In the rows, 128 means zero.
Rotation paths and how fast each direction turns (degrees a step)
Each turn is a multiple of 5 degrees from 10 to 175, or 0.
Each row of a path follows its step; steps can be skipped.
path 1
step 2: [130 122 129 124 122 139 114 132 135 124 135 126 118 130 130 131 129 132
 127 126 121 126 125 121 122 122 125 119 140 129 123 120 130 131 134 122
 131 116 128 129 136 126 133 118 120 122 134 125 122 126 142 123 126 130
 124 132 120 130 117 124 124 135 108 125 140 132 127 130 135 138 114]
step 6: [130 116 123 119 119 126 121 127 129 120 123 132 127 130 131 127 126 120
 119 130 122 117 131 143 131 135 138 126 132 132 113 133 121 126 129 127
 143 125 138 115 130 135 135 132 133 140 134 128 130 127 135 127 134 121
 124 120 112 131 134 117 124 125 131 119 135 121 129 130 128 127 119]
step 8: [138 135 131 133 137 120 127 142 119 137 139 139 133 127 123 139 122 121
 126 129 127 113 120 132 135 124 126 121 134 117 139 130 138 124 126 124
 135 133 131 136 127 123 125 129 127 125 129 125 139 132 141 133 121 129
 136 125 132 123 122 136 123 129 133 138 117 128 135 121 122 122 126]
step 9: [120 126 122 126 134 121 123 142 136 127 137 126 129 121 133 119 126 123
 121 136 129 122 135 138 135 123 133 130 142 127 122 137 129 137 136 134
 130 135 129 125 132 135 120 124 116 137 137 115 138 122 131 134 121 122
 125 132 127 140 136 134 116 133 124 133 127 137 129 133 126 126 131]
step 14: [117 113 125 124 130 140 131 122 128 121 140 137 138 117 128 129 132 130
 124 125 122 128 116 152 126 134 120 127 135 131 124 132 127 132 127 122
 136 132 120 122 130 135 136 126 123 135 126 124 128 123 128 129 127 135
 125 135 127 123 137 129 128 135 130 114 134 137 134 124 135 130 116]
step 22: [133 119 125 120 125 125 135 123 131 117 118 137 138 125 117 126 132 131
 108 134 123 124 128 130 138 120 131 115 126 133 124 138 131 129 123 129
 134 116 118 123 126 133 127 137 126 139 130 119 123 120 132 122 127 127
 124 124 126 120 136 127 126 129 132 122 127 129 123 135 131 114 113]
step 26: [133 119 121 132 127 125 125 131 134 129 131 133 133 116 126 131 123 129
 123 136 130 129 131 125 136 125 123 132 141 119 125 129 122 135 137 124
 134 139 112 131 137 114 120 138 110 127 131 132 120 121 138 135 134 134
 135 126 131 125 137 125 125 116 130 131 129 129 127 125 142 133 125]
Speeds:
[127 127 129 128 126 127 127 128 127 127 131 128 127 125 127 128 125 129
 128 126 127 131 131 128 130 128 127 127 127 129 127 127 131 128 125 126
 125 126 129 128 133 129 129 126 130 130 129 129 127 128 128 128 129 128
 128 129 130 128 128 127 128 127 127 127 128 125 126 124 125 128 129]  25
[129 126 125 129 124 127 129 128 126 132 128 125 128 131 129 127 128 124
 124 129 129 127 127 127 128 129 128 128 128 128 131 127 129 126 128 128
 126 126 128 128 128 127 130 127 130 128 129 127 130 130 127 130 128 130
 130 129 127 125 128 129 129 127 129 129 126 126 128 127 130 128 127]  145
[131 128 132 128 129 131 129 128 129 129 128 129 129 132 126 129 124 128
 126 131 127 129 130 127 129 126 129 128 129 128 126 127 129 126 129 130
 128 129 126 129 129 129 127 129 128 129 129 127 128 128 128 130 128 127
 132 128 130 129 129 127 132 131 127 130 129 128 130 128 129 128 129]  100
path 2
step 3: [133 137 119 120 138 128 123 131 128 131 115 123 122 116 122 132 113 122
 130 128 119 132 126 131 122 122 131 128 121 131 124 123 126 133 132 136
 131 134 124 128 126 130 128 132 135 122 135 110 127 130 124 118 125 129
 127 112 119 124 132 132 128 128 124 137 128 133 139 132 141 124 126]
step 6: [124 138 129 131 124 119 132 122 120 130 120 126 129 133 127 129 127 126
 129 124 134 126 128 145 133 125 127 134 136 130 123 126 142 138 122 118
 121 133 131 137 125 138 124 133 122 123 125 126 140 126 129 115 126 136
 135 137 125 132 135 138 135 131 126 142 122 133 133 132 124 118 122]
step 8: [127 123 127 119 125 125 128 121 117 121 128 125 121 118 130 128 128 134
 126 127 130 132 136 120 128 135 121 137 136 122 129 140 131 120 138 120
 121 134 131 135 121 135 122 130 135 117 132 125 138 127 128 121 132 134
 125 135 120 134 139 119 127 119 121 133 132 139 121 121 144 131 127]
step 12: [138 133 133 120 125 124 120 119 123 135 117 132 126 129 129 129 130 112
 137 127 136 120 140 129 138 114 129 120 115 126 129 127 132 127 136 133
 134 127 126 134 129 135 133 130 133 126 122 130 128 127 128 118 116 131
 129 122 123 127 133 132 132 130 131 119 128 129 130 132 116 138 131]
step 14: [130 131 120 113 135 126 118 116 118 121 134 119 124 120 131 120 129 124
 140 127 123 134 127 130 130 124 130 126 113 126 133 116 116 121 122 123
 120 124 130 132 119 118 122 127 128 134 130 128 131 127 120 129 115 128
 127 129 127 120 130 119 127 120 126 134 134 123 132 132 128 136 131]
step 15: [121 131 139 118 139 124 128 129 126 123 113 133 123 128 129 133 125 135
 127 134 127 129 125 124 127 121 122 120 134 135 132 115 124 138 132 132
 120 131 120 130 126 133 132 125 128 132 132 110 130 127 127 132 132 142
 135 128 114 136 117 128 137 125 135 133 129 128 131 126 120 135 120]
step 24: [125 129 137 120 126 124 132 129 130 149 124 130 127 125 137 138 124 118
 130 122 125 122 133 134 142 128 127 124 139 123 123 127 143 132 128 129
 131 130 135 124 130 129 126 134 124 126 129 125 129 129 134 115 127 142
 133 138 125 136 131 130 141 135 127 128 137 128 133 131 128 118 124]
Speeds:
[129 127 128 129 128 125 129 128 130 126 130 129 128 126 128 128 128 128
 128 127 131 128 128 130 130 125 132 129 129 130 129 129 129 129 129 128
 129 129 127 127 131 126 128 127 128 129 124 129 129 127 126 128 126 128
 130 129 126 132 129 130 126 127 124 127 127 128 127 129 128 128 126]  65
path 3
step 3: [139 123 127 138 128 131 137 133 125 131 131 118 124 117 127 124 132 133
 121 124 135 130 137 131 123 118 125 137 121 125 134 118 145 128 131 123
 131 131 124 121 125 141 140 128 124 123 132 126 123 137 124 131 117 123
 126 121 129 125 119 123 122 126 128 122 127 134 119 129 134 132 121]
step 10: [120 120 120 126 134 124 121 139 123 124 122 128 131 128 136 116 141 125
 129 130 124 130 122 129 118 117 124 130 136 129 129 139 124 130 134 118
 133 135 129 122 125 127 133 129 123 137 129 118 141 129 131 140 125 142
 120 131 131 127 123 131 133 133 139 126 134 127 127 135 124 125 125]
step 11: [126 125 118 138 129 132 122 117 112 119 130 120 126 126 130 127 121 138
 124 129 130 132 141 132 131 128 129 136 121 134 130 141 140 126 124 125
 119 131 125 131 123 125 119 130 122 120 122 126 132 126 133 123 133 131
 128 120 128 124 133 124 130 140 126 122 127 137 111 127 127 127 126]
step 12: [127 130 124 109 123 133 132 122 134 135 129 117 138 128 121 137 132 131
 131 133 131 125 140 130 133 133 129 127 138 132 126 112 126 121 124 127
 121 133 123 133 125 137 134 132 117 133 134 133 117 127 126 123 125 128
 130 127 124 113 134 131 126 136 128 131 125 125 123 123 133 129 116]
step 16: [119 137 115 135 129 126 138 133 133 131 137 141 126 131 126 134 130 132
 123 128 135 133 128 139 127 126 133 126 121 128 124 120 112 138 127 126
 136 120 127 134 142 121 135 134 131 126 136 128 124 124 132 132 124 129
 122 132 124 135 141 128 124 127 138 129 120 133 127 127 124 124 124]
step 18: [121 121 124 125 132 134 116 121 129 128 120 134 122 129 129 121 131 129
 135 135 120 107 126 130 132 124 134 138 136 121 129 126 138 127 118 117
 134 131 130 123 124 128 131 126 135 131 132 132 134 134 130 123 138 131
 123 134 130 125 125 128 126 123 123 124 140 127 129 121 129 112 128]
step 20: [132 135 125 130 122 124 122 121 129 137 137 125 130 134 127 130 129 133
 127 125 124 140 126 134 129 122 116 125 119 131 123 122 131 131 130 136
 116 130 127 141 114 126 123 141 127 133 122 140 122 129 128 133 126 126
 134 128 133 122 129 119 129 120 124 139 136 133 131 121 136 134 123]
Speeds:
[131 130 129 128 127 128 125 126 130 131 125 131 128 126 128 128 128 127
 127 127 127 127 130 130 128 127 127 125 127 128 129 127 127 127 129 124
 127 126 129 128 129 128 130 127 128 130 128 129 130 125 129 130 129 128
 128 128 127 130 127 127 131 128 127 130 130 127 127 132 127 130 128]  95
[127 130 126 130 126 130 127 129 127 128 128 128 128 129 130 130 130 131
 128 129 127 131 130 126 129 127 126 131 127 127 129 128 129 128 126 131
 129 127 127 126 130 128 129 129 126 126 128 130 129 127 129 130 128 126
 127 125 129 126 131 126 130 126 129 129 129 126 127 130 127 129 126]  85
